In the rows, zero is written as 128.
Rotation paths and how fast each direction turns (degrees each step)
Each turn is a multiple of 5 degrees from 10 to 175, or 0.
Each row of a path follows its step; steps can be skipped.
path 1
step 0: [127 116 126 136 128 141 137 138 134 127 129 135 130 116 123 133 124 138
 137 127 132 136 131 127 137 129 129 129 138 135 116 129 137 125 133 130
 127 136 131 130 134 124 118 138 132 127 127 125 120 111 137 116]
step 3: [126 130 122 135 132 121 119 123 136 126 134 133 134 126 124 132 132 129
 137 121 124 129 128 116 113 128 135 129 118 134 126 135 131 138 129 131
 143 131 128 125 148 117 125 124 137 130 134 118 127 120 134 132]
step 4: [134 134 117 121 122 126 135 121 137 135 126 128 147 125 131 129 130 120
 124 123 126 121 127 135 136 131 123 118 144 131 130 130 134 132 136 134
 120 139 125 137 132 127 128 132 116 125 134 132 116 130 115 126]
step 8: [129 120 131 136 124 123 135 116 114 130 109 135 134 128 131 133 134 124
 118 133 132 132 119 132 123 141 132 124 127 122 120 130 128 125 132 123
 115 130 134 135 125 139 124 132 119 125 121 122 127 125 139 122]
step 10: [122 131 120 122 122 133 122 127 127 133 128 129 139 132 114 126 135 137
 130 116 125 114 133 131 134 128 115 127 126 116 122 138 131 134 130 138
 117 123 125 127 137 125 128 130 126 125 134 117 126 144 131 129]
step 12: [123 136 133 131 133 130 124 143 127 124 131 136 143 121 139 130 126 134
 130 119 129 147 122 127 133 137 121 128 125 128 136 137 136 115 130 128
 132 128 130 131 134 139 126 136 126 133 126 131 117 125 128 117]
step 13: [131 130 125 123 138 135 127 130 129 139 127 118 127 116 119 128 132 127
 130 127 124 122 127 136 136 128 132 136 124 131 131 127 123 127 109 152
 131 131 132 124 120 128 128 128 132 116 132 138 124 130 136 138]
step 24: [140 139 119 130 134 125 128 137 134 124 129 125 126 128 130 136 129 126
 135 126 128 145 122 127 119 139 127 133 129 114 130 131 121 119 125 141
 137 130 135 126 124 133 129 124 115 135 139 124 115 135 131 130]
[126 127 127 129 126 129 129 127 129 128 128 129 126 126 127 129 124 126
 128 128 128 128 130 127 128 128 129 129 133 129 124 128 129 130 129 128
 127 128 123 127 131 130 127 124 127 129 129 126 126 129 131 130]
100
[129 126 127 128 130 129 128 126 130 130 127 131 126 125 129 133 125 126
 128 126 128 129 127 127 130 129 129 125 128 127 129 125 131 128 126 129
 129 124 130 129 126 129 125 130 127 129 127 130 128 131 127 126]
90
[128 125 126 127 131 128 126 127 125 128 127 130 128 128 129 128 126 128
 128 126 125 127 126 128 127 129 126 126 127 128 131 132 128 125 129 127
 125 127 125 128 129 131 132 128 131 130 128 124 128 128 127 128]
170
[127 128 128 129 132 129 126 129 131 126 125 129 128 125 129 129 127 127
 127 129 126 129 130 129 124 129 126 133 129 128 127 127 129 128 127 124
 129 129 128 129 131 125 127 130 129 129 126 128 128 127 126 125]
125
[128 129 129 127 129 129 128 129 128 129 125 129 127 129 130 130 128 126
 129 131 126 128 129 129 128 130 130 129 123 130 128 127 128 125 127 127
 127 129 128 131 129 129 127 127 130 128 128 130 129 127 135 132]
60
